In the rows, 128 means zero.
A state moves one step at a time under one of 8 hidden systems, and each row is a state written as 26 numbers. Each run below is a few steps of one system.
path 1, luta (9 x 26):
[[102 164 130 189 153  92 100 110 151  94 138 118 143 190 111 132 128 178
  155 133 110 145 102 158 182 144]
 [ 90 128 151 199 191  94 122 102 128  97 172 180 147 146  98  89 113 156
  120 138 127 138 147 141 125 116]
 [107 141 109 167 152 127 114  78 128 154 149 155 107 122 112  42 110 141
  113 127 112 155 152 192 135 161]
 [136 150 111 161 133 126 103  64 102 141 178  89 132  83 109 106  99 188
  115 147 132 136 100 171 156 145]
 [131 122 105 145 163 142 149 100  91 131 218 126 120  74 120 120  82 146
   98 168 121 115 143 118 111 101]
 [156 127  83 113 132 163 155 106  95 177 189 111  88 118 165 114  77 109
  117 117  94 128 145 160  93 137]
 [176 128 114 122 112 121 145 130  86 174 185  53 116 123 151 171 121 158
  133 101 105 145  92 140 109 114]
 [132 133 121 125 141 121 180 181  98 137 198 117  84 136 144 176 144 129
  120 138  98 157 110  83 100  83]
 [119 163 139 108 118 140 162 167 121 133 156 148  65 191 184 142 117 103
  140 100  96 169  93 135  98 132]]
path 2, sav, 9 rows:
[[142 115 172  30  69 132 157 147 102 130 105 131 128 130 139 121 120 115
   71 139 159 124 116 103 113 126]
 [136 130 112  38  77 149 153 150 154 134  99  84 100 130 149 123 126  89
   93 171 123 124 131 116 162 133]
 [134 137 124  73 102 130 137 142 169  83 117  56 144 143 163 162  89 119
  132 174 121  89 106 114 170 114]
 [128  91 146 102 146 101 142 160 189  81 100  90 169 131 152 142 113  93
  149 148 122  75 150 104 125  82]
 [119 110 103 145 145 131 108 143 206 111  66 111 144 118 144 131 139  76
  187 124 113  93 166 135 141 124]
 [113 140 132 178 144 126  74 116 170  87  68 125 167  99 119 143 142 137
  195 117 145  98 114 137 152 138]
 [ 95 118 154 168 158 123  91 113 142  90  79 193 168  87  86  98 145 130
  143 128 166 104 148 116 122 129]
 [114 124 115 145 126 163  87  77 122 138  84 191 137  99  94  75 125 119
  118 120 160 117 165 157 135 178]
 [143 126 133 129  97 144  93  62  91 149 114 125 155  85  86 104 125 170
   87 131 179 129 125 158 159 165]]
path 3, dapir (9 x 26):
[[125 161 136 143 103 160 114 120 127 171 108 121  70  79 126 127 184 122
  127 107 152 198  93 152 143 145]
 [ 92 172 162 126 136 167 139 140 112  94 155 175  76  67 145 138 122 119
  119 151 155 148  77  95 106 105]
 [122 119 142  66 117 145 153 155 109 116 122 176 105 113 166  87  87  92
  125 118 119 101 125 114  54 124]
 [155 116 122  43  67 101 131 141  97 157  94  92 138  98 119  76 128 154
  100 131 121 116 108 130 110 144]
 [133 127 108  90 109  97 138 155 109 102 143  78 152 103  96 155 134 176
  107 190 121 101 105  71 156 100]
 [133 111 100 116 140 117 140 156 142  80 129 119 168 190 146 187  93 117
  154 147 102  63 153  87 136 114]
 [151  96 135 132 108  99 107 126 162 135  69  98 184 200 126 148 142 121
  155  85 128 113 154 158 151 152]
 [110 133 140 182 137 101 105 129 173 131  94 109 136 138  83 143 205 146
  130 134 145 176 135 134 194 128]
 [ 72 164 126 185 171 163 116 121 171  82 132 185  98 144 127 139 130 101
  145 159 135 145 136 126 170 136]]
path 4, Pape:
[[179  98  94 125 102 138 104  88  77 173 129  89 170  83 100 151 124 166
  122 111 148  94 140 132 124 146]
 [162  99  85 133 117 151 152 134  97 196 157 109 112 124  99 180 176 116
   93 131 131 156 173 103 138 124]
 [147 136 117 123 110 176 153 113  90 156 166 152 106 211 152 190 107 110
   99 105 137 155 138 133 138 157]
 [165  94 198 121 119 117 150 126 108 143 147 128 153 172 163 169 118 114
  114  62 159 142 118 137  79 110]
 [122 113 182 103 130 114 175 170 154 149 132 133  81 133 160 108 161  77
  112 105 122 180 129 130  84  91]
 [ 91 184 164  97 119 138 145 157 143  88 134 147  73 144 183 118 102 115
  143 137 115 157  59 132 118 126]
 [111 137 164 107 137  85 123 166 139  62 114 124 154 107 150 116  99 148
  169 131 115  84  76 102  88  95]
 [109 120  95  88 123  93 122 178 172 110  71 112 127  90 117  73 145 115
  157 162  83  91 139 106 121 119]
 [109 169  79 110  97 150  91 130 154 100  73 103 124 114 112 134 136 144
  154 174 120 107 103 123 199 165]]
path 5, sav, 9 rows:
[[ 95 158 111 127 128 134 130 186 147  78  98 148 113 146 120 186 168 125
  154 166 118 122 105  62 160 117]
 [103 136 147 115 128 130 116 148 141  72  83 191 153 202 151 135  90 111
  159 112 126  92 121 116 119 149]
 [120 117 168 103 102  87 108 137 167 131  46 128 146 151 127  61 152 122
  137  91 131 141 125 169 122 150]
 [ 85 161 133 133 124 116 106 114 178 109  91 113 110  96  99  71 159 142
  114 179 133 158 113 149 197 141]
 [ 98 141 137 141 159 134 117  78 145  71 161 143 152 123 127  93  58 145
  108 183 141  95 134 145 158 129]
 [152  74 138 132 152 108 129  82 139 150 145 109 173 103 129  69  87 120
  113 112 128  94 183 174  95 115]
 [158 105  81 167 139 136 115 100 142 188 134  67 126  58 100 128 164 127
  133 130 126 138 164 153 149 123]
 [134 135  99 189 157 161 117 105 101 116 175 126 142  93 102 210 130 154
  136 152 152 113 128  92 152 114]
 [150  91 142 154 148 147 138 125  78 134 150 190 156 141 128 180 117 111
  126  87 158 105 162  94  69 119]]
path 6, Pape, 9 rows:
[[146 125 156 114 113 178 124 128 160  97 100 108 147 124 163 220 123  89
  147 127 178 101 116 105 148 117]
 [123  94 147 141 158 155 139 151 173 104 102 161 138 124 143 176 148  57
  147 126 152 107 176  92 113  92]
 [103 136 142 123 131 189 117 116 171 109  77 186 106 118 159 121 116  56
  144 118 158 119 148 141 125 147]
 [112 139 177 144 135 169  99 107 140  91  92 169 135  48 136 136 129 109
  149 121 191 114  99 123 110 121]
 [ 98 116 125 130 158 160 128 137 128 107 123 189 116  39 110 107 132  99
  123 162 149 105 153  84  96 104]
 [119 139  92  87 113 193 116 102 108 117 114 169 112  65 131  99  82 106
  115 162 145  85 139 118 122 158]
 [159 113 116 100 103 175 113  99  96 129 124 106 151  38 121 163 110 133
  116 146 171  81 123 101 121 123]
 [152  96  81 106 128 180 152 137 112 154 143 125 122  84 118 183 136  87
  107 157 138 101 179  73 123 111]
 [152 122  96  99 103 210 138 111 115 144 128 141 115 150 163 188  93  76
  119 120 147 105 156 119 132 155]]
path 7, Livug (9 x 26):
[[137 127  92 111 100 179 124 105 146 161  91 141 107 187 136 133 125  84
  117 118 129 138 174 162 166 183]
 [159 103 186 129 107 136 116  93 146 127 102  83 182 119 125 182 145 127
  106 113 200 132 126 140 163 118]
 [120 104 152 122 157 150 172 152 169 126 152 121  95  84 147 144 149  63
  100 160 139 148 159  99 120  68]
 [122 164 102 122 122 196 117 115 160 119 115 134  85 126 188 147  88  76
  172 119 120 121 113 157 132 157]
 [146 126 177 115 111 117 100 117 128 107  95  96 166  56 146 130 118 151
  161  98 164 100  76 137  96 113]
 [107 129 102  99 134 115 144 180 131 123 122 128  93  45 116  92 158 121
  133 172  97 118 125  78  98  92]
 [120 164  54 101 102 168 106 139  99 109  96 163 116 149 131 145  99 135
  166 144  99  86 112 103 138 182]
 [149  90 156  94  99  84 109 136  98 113  76 140 202 139  99 122 128 160
  125 101 152  84 125 108 101 134]
 [112  97 107 105 123  98 147 173 156 148  89 133 120 133  81  92 189 103
   96 161 108 145 184  98 147 115]]
path 8, pigi, 9 rows:
[[153 142  43 117 112 170 101 109 121 138 124  82 123  80 138 140  92 136
  165 148  98  80 125 134 142 157]
 [187  96 106 108 107 129 135 137  77 161 143  86 156  96 139 183 116 142
  147  92 126  91 121 108  78 119]
 [153  97  83 116 114 140 151 171  96 190 118 145 108 146 113 161 179  98
  128  99 105 140 171  94  93 135]
 [133 165 114 109  85 152 140 156 105 147 128 125  82 197 139 192 157 130
  122 120 123 176  93 112 160 157]
 [124 133 215 112 115 116 165 148 108 120 156 146 115 159 138 162 145 130
   82 119 168 179  91 107 117  99]
 [ 82 129 175 109 142 126 159 143 168 113 117 184  91 154 129  75 143  84
   85 149 137 172 151 128 134 115]
 [ 86 170 159 104 119 117 115 117 190  76 101 108 114 133 149  80 102 131
  124 168 129 138  88 162 182 135]
 [113 115 176 129 156  90 120 124 165  78 127  97 168  60 130  94 107 143
  139 155 142  92 112 127 118  80]
 [111 101  76 144 167 126 114 135 168 102 103 139 152  94 124  95 108 101
  170 150  95  62 181 118 110 118]]
path 9, pigi:
[[ 87 175 116 144 168 134 145 143 124  80 191 156  82 127 150 115  83 139
  142 169  91 128  94 114 119 112]
 [122 127 154 107 137  85 130 133 114  98 143 147 148 161 161  69  62 148
  144 103  94  96 106 153  68 128]
 [114 120 104 140 134  54 109 153 122 140 100 129 138 111  85  41 162 173
  152 122  81 131 129 140 105 136]
 [107 164  61 159 150 111 116 142  98 105 166 125 121 116  93 132 124 188
  149 176  84 112 106  95 154 133]
 [143 111 117 134 150 102 142 118  77 111 195 140 166 183 133 145  66 165
  121 122 105  87 133 118  96 121]
 [142  92 109 147 136  74 136 128 111 177 136 135 145 190  97  79 147 147
  114  90  90 149 174 161 111 145]
 [118 162  95 178 138 108 119 119 115 157 169 100  95 145  95 125 163 177
  123 143  99 187 111 149 173 145]
 [124 141 151 166 167 132 154 103  92 119 234 133 111 133 146 148  86 152
  101 136 129 150 109 133 112 101]
 [124 111 143 131 151 114 153 111 123 155 165 160 107 155 153  52  90 107
  112  96 100 147 156 180  75 131]]
path 10, dapir, 9 rows:
[[139 114 112 168 148  92 102 111  61 138 151 157 169 100  88 106 120 193
  143 101 121 102 123 124  78 134]
 [140 116  63 158 138 113 134 148  62 168 165 158 125 157  89 145 147 161
  132 114  86 130 153 101 103 146]
 [148 145 102 133 105 145 136 119  66 153 169 140 117 212 127 189 116 157
  116 107 121 152 115 126 143 168]
 [145 122 184 137 124 112 166 137 108 145 175 125 123 205 144 182 142 130
   93  94 145 182 115 127 124 110]
 [124 135 150 113 123 130 176 160 164 153 153 104  68 179 166 142 152  83
  110 124 108 192 126 140 137 110]
 [118 171 168 100 112 143 142 124 175 114 131  80  83 127 186 123 110 105
  132 133 131 164  71 167 151 122]
 [111 136 190 116 142  99 137 144 174  89 127  96 119  69 168  90 114 116
  150 131 128 129  80 141  94  80]
 [112 133  99 106 136 102 117 164 161 112  96 112 110  65 146  64 122 120
  183 138  79  95 115 130  90 117]
 [126 154  92 120 111 103  82 129 109 102  89 118 154  84 116  94 109 186
  181 131 103  78  84 127 115 154]]
path 11, luta (9 x 26):
[[111 163  85 112 131 199 129 128 151 106 131 133  73  80 172 139  91  82
  158 161 116 105 115 122 132 134]
 [166 114 148 113 117 125 117 123 107 121 123 109 167 111 170 150  81 133
  176  73 132  80  96 137  65 126]
 [143  91 100 108 122  81 141 188 101 164 111 119 134  96  94 112 183 138
  135 114  91 124 144  86  77 102]
 [113 172  60 104  96 160 122 169 122 123 101 141  85 171 127 168 148 123
  150 152  95 134 112  94 168 169]
 [133 133 173 123 114 123 124 127  99  86 124 159 173 209 143 189  99 147
  131 100 161 108 101 111 125 140]
 [119  83 174 116 129  83 152 147 130 149 109 164 142 162  93  84 172 115
   77 111 142 162 174 123 110 114]
 [104 159 119 115  99 145 116 116 176 138  85 108  93 141 115 106 164 116
  106 162 138 176 123 158 212 160]
 [112 141 182 147 147 138 115  89 161  61 139 115 166 120 140 165  92 138
  124 158 181 107 102 130 169 108]
 [118  76 153 141 176 122 140 113 162 126 126 154 147  84 134  68 109  82
  120 122 133 105 185 146  81  93]]
path 12, Livug, 9 rows:
[[109 149 118  73 109 131 137 139 163 130 107 107  78  96 162  45 109 103
  127 151  94 136 113 159 124 136]
 [135 163  95 107  99 129  95 115 130  93 111  69 151 104 125 148  99 177
  153 166 124  88  76 126 178 146]
 [135  91 122 107 149  88 149 165 112  91 149 121 176 120 120 140 102 143
  135 151 106  64 143  71  92  81]
 [125 110  66 119 128 108 132 170 148 147  97 141 120 180 133  95 137 103
  166 110  58 111 172 131 107 150]
 [139 130 116 167 110 104  83 130 134 132  70 111 171 162  93 171 176 164
  169  94 136 131 120 132 163 160]
 [109  99 164 172 164 106 139 154 127 114 133 174 148 122  83 161 183 124
  110 133 159 146 156  77 119  85]
 [ 88 139 123 154 151 173 133 120 146 135 118 214  82 161 134 101 131  75
  122 117 127 158 168 147 125 156]
 [129 142 175 150 111 151  84  59 133 129  97 135 146 108 124 108 117 142
  118  99 189 145 107 188 153 164]
 [122 110 161 128 147 129 143 101 134 128 163 108 128  33 105 100 134 129
   72 175 164 135 137 118 135  83]]
path 13, pap (9 x 26):
[[149 136  87 141 101  92  92 126  86 146 109 114 160 166 109 126 126 190
  168  88  93 112 103 148 122 174]
 [135 124  95 162 125  80 124 160  78 168 133 131 129 153  73 140 193 182
  133 109  97 162 128 108 121 137]
 [115 155  81 141 124 127 141 145 110 152 150 153  86 220 112 140 150 138
  119 132  87 177 137 129 161 165]
 [131 142 170 151 120 100 132 114 114 140 147 130 132 229 132 141 126 157
  112  88 132 181 104 168 147 151]
 [112 134 178 162 153  83 151 136 130 152 174 120  95 144 123  97 166 147
  105 111 118 209 106 158 121 101]
 [103 179 127 136 140 129 141 124 148 124 174 107  58 138 168  93 105 132
  134 145  92 177  85 169 144 128]
 [128 165 159 137 131  99 118 118 113 106 167  97 128 128 169 115  78 174
  162 103 108 126  51 165  98 125]
 [128 132 113 138 145  75 126 163 103 139 149 113 113  78 129  75 130 167
  171 107  73 129  91 131  63 108]
 [125 168  52 114 106 117 109 160 114 139 112 106  94 126 132 105 130 155
  185 127  58 118  92 131 124 163]]
path 14, pap (9 x 26):
[[155 139  88 107  80 120 118 161  64 160 109 118 129 134  92 170 171 179
  133 116 118 133  95  89 130 158]
 [126 126 103 103 108 114 155 177  79 142 140 174 116 212 102 152 154 140
  102 129 103 145 139  81 125 143]
 [128 118 151 103 100  98 153 146 141 145 109 132 126 244 126 117 144 119
   94 106 118 169 145 150 153 149]
 [117 135 195 138 126  83 147 137 166 125 133  91 123 173 121 134 173 138
   95 128 144 197 105 147 171 103]
 [ 86 159 170 153 169 109 156 140 171  85 183 124  90 145 150 118 120 125
  118 166 113 168  99 133 152  88]
 [102 153 158 150 166 107 123 110 166  84 156 119 122 136 175  81  67 131
  165 121 103 117  96 179 114 117]
 [127 138 134 166 150  90  96 119 143 122 125  93 142  52 136  81 119 162
  184 108 108 116  87 165  97 114]
 [118 159  56 154 140 131  99 142 105 126 133 124 105  55 111 113 130 165
  185 147  83 105  98 111 114 138]
 [139 147  56 132 116 137  98 129  69 130 121 157 143 149 114 141 100 169
  171 109  95  84 116 115 108 177]]
path 15, sen, 9 rows:
[[143 136 115  61 108 127 171 153  82 122 188 110 107 142 162 139  74 139
  100 153  98 108 101 101  97 111]
 [160 109 150  78 102  77 142 154 125 137 122  69 151 148 169 107 103 144
  147  87  97 112  95 150  79 117]
 [128 130 133 131 129  61 141 184 162 139 122  65 118 141 127 124 182 146
  156 124  81 160 102 124 131  93]
 [101 163 109 143 147 120 141 187 150  80 142 128 104 175 150 183 131 128
  175 153  87 124  96  84 141 109]
 [108 136 146 157 158 108 107 148 141  72 104 176 159 167 154 132  97 128
  194  92 111  89 109 126  88 129]
 [ 88 133 139 176 158  85 100 137 156 117  85 179 133 144  98  59 162 137
  161 104 111 147 137 156 122 143]
 [ 76 177  96 162 142 133 105 114 126 100 130 179 100 149  87 101 135 163
  120 176 118 149 121 127 186 159]
 [115 134 109 143 147 136 112  81  90  93 165 169 164 152 112 116  59 166
  113 156 130  83 138 133 137 153]
 [144  91 110 132 135 101 125  81 115 165 140 128 160 152 111  56  93 142
  103 112 112 117 182 181 119 152]]
path 16, sen, 9 rows:
[[147  98 165  77  98  90 134  97 149 129 116  62 173 122 119  83 113 149
   73 149 148 120 134 156 154 120]
 [143 109 108  98 124 114 152 134 177 135 146  34 130 120 136 135 130 112
  104 183 111 122 154 127 180  96]
 [154 122  94 123 133 158 136 132 173 119 136  57 132 129 179 195  99  92
  169 136 108  90 134 128 144 112]
 [150 104 125 176 155 133 110 136 166 137 104  99 148  96 154 170 146  94
  201  76 119 106 139 136  94 108]
 [110 136 109 185 153 153 116 156 148 149  97 167  90  93 117 149 195  94
  176 100 125 160 137 115 110 125]
 [101 169 127 155 128 183 105 134  95 110 109 217  96 107 114 163 148 128
  146 122 159 141  98  95 120 154]
 [115 121 166 116 118 133 112 112  74 114 107 217 150 105  95 100 124 146
   97 113 177 119 123 104  89 146]
 [117 115 146  74  90 113 135 121 104 145  98 162 130 131  87  56 139 137
   55 148 149 145 147 130 137 151]
 [135 134 132  64  78 124 138 108 120 124 128  86 139 145 111 121 115 157
   61 183 147 130 118 126 194 142]]

Name the system that made each run.
path 17:
[[136 134 109 102 100 199 127 155 123 142  82 154  95  78 146 175 156  76
  149 115 153 121 127  92 109 137]
 [134 133 162  74  78 171 116 141 105 119  66 163 128  88 131 156 148 110
  120 118 183 118  98  93 110 142]]
 : dapir
path 18, 2 rows:
[[129 143  40 136 142 161 113 122 129 131 137 126 106 123 157 117  78 115
  183 132  70  82 141 147 116 158]
 [173 125 118 123 102 102 108 133  81 151 126  88 158 121 141 148 114 174
  174  70 111 105  82 143  80 143]]
 : pigi
path 19 (2 x 26):
[[142 145 140 179 158 147 117  92 101 107 191 123 145 136 160 190  75 154
  158 104 140 111  93 139 113 120]
 [150  72 119 150 160  96 144 151 120 166 137 137 144 113 132 103 137 106
  153  79  95 111 177 131  46 100]]
 : Pape
path 20:
[[115 125 196 139 119 119 138 146 147 127 103 154 125 191 120 163 184 110
  104 100 168 186 122 125 148 124]
 [ 86 136 211 134 149 108 149 137 153  85 133 185 121 185 135 104 125 112
   95 128 153 164 122 132 129 111]]
 : Pape
path 21:
[[148 114 176 135 138 143 152 128 112 133 160 152 127 180 187 169  94  96
  141  65 138 136 120 140  71 119]
 [133 113 183 104 127 115 151 167 142 148 111 138 102 117 172 108 146  82
  145  72 124 155 111 137  51 101]]
 : Pape
path 22:
[[142 126 172 121 118  74 138 149 143 154 128  80 116 148 163  96 140 136
  150  72 102 171  87 177  92 115]
 [ 97 160 132 139 141  72 137 182 143 105 143  98 100 110 111 114 169 165
  147 159  91 161  77 102 139  94]]
 : luta
path 23:
[[149 102 106  77 100 142 160 139  95 196 142 125  88  98 118  90 147 103
   75 131 119 153 162 127  99 129]
 [154 161 108  81  75 168 139 129 122 143 138  62  95 132 159 186 120 129
  115 149 132 144  82 125 175 141]]
 : luta
path 24, 2 rows:
[[141  98 156 140 135  84 102 101 122  98 108 125 215 157 115 121  91 168
  141 101 143  77 135 148 117 135]
 [120  83 114 152 163  73 141 152 162 154 129 110 134 109  90  75 176 121
  118 142  95 142 188 125 124  93]]
 : Livug
path 25:
[[124 131 118 106 115 171 123  66 133 135 127 153 119 159 140  83  72 104
   90 141 141 122 162 178 157 175]
 [163  96 155 114 113 119 118  67 145 141 133  51 175  99 125 114 107 142
   88 135 167 115 142 169 162 119]]
 : Livug
path 26:
[[131 167  93 105 115 148 156 145 150 141 162  69  63 153 180 143 112 111
  136 150  84 157 100 148 156 128]
 [136 138 171 141 146  94 148 147 130  94 181  91 141 168 174 177  93 144
  156 108 113 125  79 129 104  93]]
 : luta
path 27 (2 x 26):
[[145 145 144  99 105 170 137 153 124 140 117 129  88 102 188 164 122  83
  167  83 131 134  84 123  71 126]
 [122 160 138  84  95 130 125 185 117 113  89 129  94  77 149 132 152 129
  165 119 121 128  56  95  87 121]]
 : sav
path 28 (2 x 26):
[[124 148 179  86  79 117 132 111 112 129 121 115 128 161 111 120 138 164
   66 143 167 174  87 140 175 149]
 [110 107 178 107 143 113 162 121 146 117 158 121 124  97 107  98 142 118
   53 184 159 154 147 108 153  82]]
 : pigi
